A single turn carries every row of the set below to another of its rows. Some are shown first; where does it send the rows asked next?
K887: [  7 -10   2  -6  21  -9   4  20  14  -1  10  -1  -4  12 -11 -18   4]
K442: [ -1 -17  -2   0  27   0  -4  15  13   5  -8  -3   6  -9  -1  -5   2]
K135: [ -1   5  -8  29  -6 -11  -3  -9  -2   2   9   6 -15  -5 -20   6   9]
K27: [  1  11   2  -6  -3  -1  -8   3 -29  -4 -13   5  -5  -2  -2   7   1]
K493: [  0   2  18  -8 -23  -2   1  -5   3   5  12   4   6  -5   2 -15 -15]
K662: [ -2   1  -6  20 -18  -1 -13  -3   5  -6  12  12  -7  -1 -21   1  14]
K343: [ 15  13   3  10  -7   5   2   5  -5  -8  19  -2   9  12   9   9 -20]
K594: [  2   3 -12  24  -8  -5  -2  -7  -2   4  10  12 -13  -1 -24   3  10]
K222: [  6   7   5  -8  -9  -6  -3   6 -29 -11  -9   5 -12   2  -4  -4   1]
K389: [ -3 -16   1  13 -12  -8  17  -6   5 -10  10 -16   0 -12   5 -10 -16]
K603: [ 15   8  -4  14  -4   7   6   5  -5 -10  18  -5  10  11   9  10 -20]
K404: [ 16   7  -3  15  -5   5   8   5  -5 -13  19  -7   7  11   9   8 -20]
K910: [ -4 -11   0   0  27  -6  -7  18  20  -5   5  -9   7   4  -4  -4   6]
K602: [ -1  -8  15   2 -23 -10   9  -3   5  -9  14  -8  -1  -8   5 -18 -14]
K239: [ -4  -2   6   0  31 -11  -8  15  15   4   4  -8   5   3  -3   0   4]
K468: [ 16   9   1  13  -7   3   7   6  -5 -13  20  -6   5  12  10   6 -20]
K781: [  6  -3  -1  -4 -12  -5   2   9 -26 -22  -7   0 -14   2  -4  -8   3]
K110: [ -5 -15  -9  14  -2   1  18 -10   2   2   4 -13   9 -13   3   2 -18]
K273: [ -5   2  -2  25 -15  -7 -14  -4   6  -9  11   6  -9  -5 -17   4  14]
K460: [ 16  12   4  11  -8   3   4   6  -5 -11  20  -4   6  12  10   6 -20]
K585: [ -4  -5  -6   5  -2   8  10 -12   0  17   2  -1  15 -10  -1   5 -19]
K437: [ -3  -4  -5  12  -7  -9  23  -3  -1   3   1 -27  -9   0 -14  11  12]
K452: [ -5   6  16  -4 -25  -8   2   3   6  -3   7 -19  -5   3 -11   1  18]
K159: [ -2   3   7  -7 -13   7   2  -9   0  19   6   8  14  -6  -1  -3 -17]
K637: [  7 -19   5  -2  18 -11   5  18  11  -4  -1  -4  -9  -4  -3 -22   2]
K67: [  4  -3  16 -10  20 -10  -8  14   8  12  -4   4  -2  -6  -1 -14   1]
K421: [ -1   3  -4  -7 -14  10   9  -1   1  17   0  -7   6   7 -21  11  15]
K571: [  3 -23  -3   2  23  -4   4  17  13  -4  -4  -6  -1  -7  -2 -14   2]
K360: [ -4   4  -3  29 -10 -12  -9  -7   2  -5  10   3 -13  -7 -16   6  11]
K625: [ -4   0   9   7 -16 -15  13   0   3  -6   5 -28 -11   0 -10   4  15]
K617: [  1   1 -11  19 -14   0  -7  -5   2   1  11  15  -9   0 -25   1  12]
K773: [ -1  -2 -11   4  -5   3  21  -3  -2  14  -1 -16  -1   3 -20  14  12]
K598: [ -3  -7 -13   4  -1   5  -2   6 -23 -20 -14  -6  -1  -5   0  10   3]
K902: [ 15  11  -1  11  -6   7   3   5  -5  -8  17  -3  11  12   9  11 -20]
K742: [  1   3   9  -3  31 -15  -3  14  10  11   5  -3  -1   5  -6  -5   2]
K873: [  2 -10 -10   3  -8   1   3   9 -23 -27 -10  -6  -8  -1  -2  -1   3]
K92: [  0  -7   7  -6  26  -3 -10  13  10  13  -7   2   6  -8  -1  -5   2]
K43: [  2 -15  -2  -3  22  -5  -1  21  19  -8   8  -6   2   9  -8 -13   6]
K774: [  8  -9  15  -8  17 -14  -1  17   8   4   0   1  -9  -3  -2 -23   2]
K874: [ -3   7  10 -11 -24   4   0   3   5   8   4  -8   4   7 -16   5  18]
K93: [ -4   3  -7   0   2   4  -8   3 -26  -9 -16   0   1  -5   0  14   2]
K459: [  7   0   7  -6  26 -14   3  16  10   8   8   0  -6  10 -10 -14   2]

K774 turns into K637
K437 turns into K773
Now find these:
K159 turns into K493
K404 turns into K603
K873 turns into K598
K239 turns into K742
K617 turns into K662

A single turn carries every row of the set below to another of its rows. Some are shown first; where does it send the rows asked next?
K77: [  4  -9 -12  -5   1  14  19 -19  -3  13 -23   7  33  21 -25 -10]
K78: [-13 -16  12 -13  17 -17  16  -8   0  -5  -4  10  -9  10  -9   7]
K546: [ 15 -13  -1 -14  11 -14  22 -16 -14 -16  -3  12  17  16   2  12]
K559: [  5 -13 -12   2   3   7  16 -24  -1   7 -27  10  27  27 -28   0]
K595: [-13 -28  19 -13   7  -3   8 -18  11   4  -4  16 -10   1  -7 -11]
K912: [  1   0   2   1  12   3   5 -30  13   0 -28  14  14   5 -29   5]
K800: [  9 -10 -12 -17  10   9  16 -29   6  19 -31  15  15   2 -14 -25]
K952: [ 19 -11   0 -10  11 -15  23 -16 -11 -15  -6  11  21  19   3   9]
K588: [  4 -31   3 -24   6   5  22  -3   9  -8  -8   7   7   6  11 -25]
K803: [  2 -19  14  -2  16 -19  11 -25   2  -7  -5  13  -1  15  -9  15]
K130: [ 20   2  -8   1  14   3   8 -29   6  -6 -16   9  24  12 -27  -2]
K633: [ -5  -7   0 -10   8   6  10 -30  14  15 -37  17   8  -1 -21  -8]
K636: [ 14 -16  -2 -25   2   3  26  -8  -9  -9  -5  10  26   6  14 -13]
K189: [-12 -28  12 -17  10  -6  17  -4   9  -1  -9  14 -11   7  -2 -19]
K948: [ 25  -5 -18 -11  13   7  15 -29   1   7 -18  10  25  10 -18 -21]
K223: [ -3 -26  10 -25   0  10  17 -10   6   3  -6  12  10  -4   8 -27]
K969: [ 13 -22  -4 -25  12   1  24  -8   0 -16  -2  -1  21  10  13  -4]
K522: [ -3 -14  -9  -8   2  18  14 -23   4  21 -20   3  28  15 -25 -15]
K872: [ -5 -22  12 -23   1   7  18 -11   8  10  -8  11  10  -4   7 -29]
K291: [  0 -21  -7   2   6   7  11 -32   6  12 -26   8  18  24 -30   2]
K945: [ 16 -13  -1 -23   2   2  27  -7  -7  -4  -8  10  28   7  13 -19]
K733: [ -6 -21  -5  -3   5  14  10 -31   9  21 -22   4  18  17 -29  -8]
K462: [  3 -13   2 -18  18 -14  20 -11  -6 -15   0   1  11  12   1  16]
K754: [ -2 -21  13  -6  15 -18  11 -22  -2  -9  -2  16  -6  13 -10  14]
K695: [-13 -26  21 -10  10  -6   7 -22  13   8  -7  13  -8   1  -7  -8]

K912 turns into K948
K945 turns into K695
K595 turns into K546
Now find these:
K522 turns into K291
K462 turns into K588

A single turn carries every row of the set below to another of its rows. Some are shown first; where does it send the rows asked next?
K383: [ -1 -20  22   0  -6 -12  -4  -8  15  20  13  -9  -5 -16   0 -15 -12]
K212: [ -8 -15  19   2 -18  -2  -7  -7   3  15   3 -11  14  -3   8  -4  -7]
K784: [ -9  -4  -2   1   5  10  -7 -18   4 -13  32   7  22 -18   5  13  -4]
K799: [  0 -11 -13   1  -2 -17   7  11  -5   1  15  -4   3   9 -12   5 -11]
K193: [  5  16  -9  -1  25 -15  10  -2   0   8  25   1  -7 -15  -8   3   1]
K123: [ -6  -5  -5   4   5  14 -15 -17  -3  -2  32   3  23 -13   5  15  -4]
K59: [ -3 -11   2 -13   9  -1  -8  25   6   1  19   9 -14 -21 -11  -8   5]
K325: [ -9  -3   2  -5  26  11  -9   3  -4  -6  15  -2   8 -19  12 -14  16]
K620: [ 13  12  13 -12   7  14  -5  15  16  17  27   3   5   4   7   4  -6]
K701: [-11 -12  -5 -14  10   2   5  18   6   7   1  12  17 -16  17  14  -5]
K624: [  6 -14 -13  -6  -4 -13   5   8 -14   3  17  -9   1   7  -6   6 -11]
K878: [-10   4  -3   0   6  17  -8  -4   3  -2  35   6  28 -15   0  11  -2]
K669: [  0  -7   7 -13   2  -4 -11  22   7  -1  21   1 -15  -8 -13 -14  -2]
K411: [ -2 -25   8 -10  -2  -9   7 -11  -8  11   0  23   4 -18   1  -4  -5]
K268: [ -7 -20  22  -3  -2 -14  -3   2  19  17  16 -10  -2 -24  -2 -12 -11]
K136: [-17 -14  -6  -4   4 -10   2 -11   0  14  32  14   5 -36  -4   6  -9]
K29: [ -1 -25  14  -5  -6  -2   4 -22  -6  14   1  17   2 -14   1  -5  -4]
K652: [-18 -12  -4 -10   5 -14   0   7  -3  12  27   8   5 -39  -3   7 -12]
K708: [ -3   6  13   9   4 -12  -7 -16   6  11  19 -21  -1 -15  -1 -12   9]
K56: [-14 -13  -5 -13  14  -1   5  -4   5  15  28  12  12 -37  -5   5 -18]
K578: [-10  -2  -1   4  31  -2 -11   2   9  -6  18  -2   3 -27  11  -7  10]
K898: [  7 -10   8   3 -11   3   0 -20   4  12   5  13   8   5 -13   4 -14]
K260: [  5   5  17   6  -5  -7  -1 -16  21   7  26 -10  21  -5   9   5 -13]
K234: [ -4 -13   0 -16  12   0  11  21   3   9   7   3  19  -9  22  -2  -5]
K245: [-12 -18  -4  -6   9  -4  -7 -10   0  19  31  11   2 -33  -7   7 -20]
K672: [-12 -16  11   0 -19  -6  -5   0   4   9   4 -15  19  -8   9   4  -5]
K377: [-12  -7   7   5  32   9  -6  -5   8  -3  12   1  10 -18  16  -3  14]
K259: [ -4  -9   4   0  30  10 -10  -9  -1   1  14  -3   5 -18  19  -6  14]
K382: [ -1  -6  15   2  15   7 -12 -13   6  13   4  21  -7 -16 -11 -13   5]
K113: [  4   3 -16  -2  24 -15  17 -11   3   9  29  -6   1 -17   0  -4  -1]
K982: [ -1   7  -9   0   5   4  -5  -7   0 -12  34  14  22 -13   4  16  -4]
K484: [ 18   4  15  -1  -2  -1   2 -21   3  14   8  11  -2   6   5 -11   4]
K779: [ -7  -5  -5  -8   3   1 -13  23   6  11  27   3  -7 -15 -18 -13  -3]
K767: [  0  -9 -23  -7  -5  -7   4   6 -11  -6  18  -7   9   0  -9   2  -5]
K180: [  8  21   4 -11   7   4   0  13  18   7  29   0   7  -7  11   8   5]
K486: [  0  -7 -12  -5  -3 -11   8  18  -1  -9  19  -7  11   1  -7  15  -9]
K583: [ -1  12 -12  -3  15 -20  10 -16   0  12  25  -4  -7 -15  -8   2  -8]
K48: [  5  -5   5   0 -10   5   0 -12   0   5   6  19  13   6 -15  10 -11]
K734: [  7  15  14 -13   0   6   1  19  15  13  27   8   5   3   8   0   3]
K352: [ -2   0  17  10  -1  -6  -7 -24   5  17  16 -17  -3 -12  -2 -10   5]
K314: [  2  -9  25   4  10   8 -10 -17   6  16   2  16  -3 -10  -6 -15  -1]
K356: [  6  -4  23   6  -7  -3   1 -22  14   9  20  -9  18  -4   9   0 -10]
K664: [ 20   8  10  -3   6  -1   7 -18   5   9  10  16  -1   3   5  -5   9]
K219: [  0 -11   6 -10   4   2 -16  22   0   9  21  -3 -16  -6 -13 -11   0]
K880: [ -3 -18  10 -18  13   7   4  14   6  16   6   4  14 -12  26   6  -8]
K306: [ 10  18   2 -17  11   5   3  16  18  13  28   6   6  -1   3  -3 -10]
K983: [ 10   5 -10  -2  21 -18   9 -14  -1  17  31  -6  -6 -12  -3   2 -10]
K230: [-12  -8  11 -19  10   7   5  15   8  11   1   5  15 -11  22   7  -3]

K259 turns into K880
K230 turns into K734
Now find these:
K180 turns into K59
K672 turns into K664
K878 turns into K325
K352 turns into K29

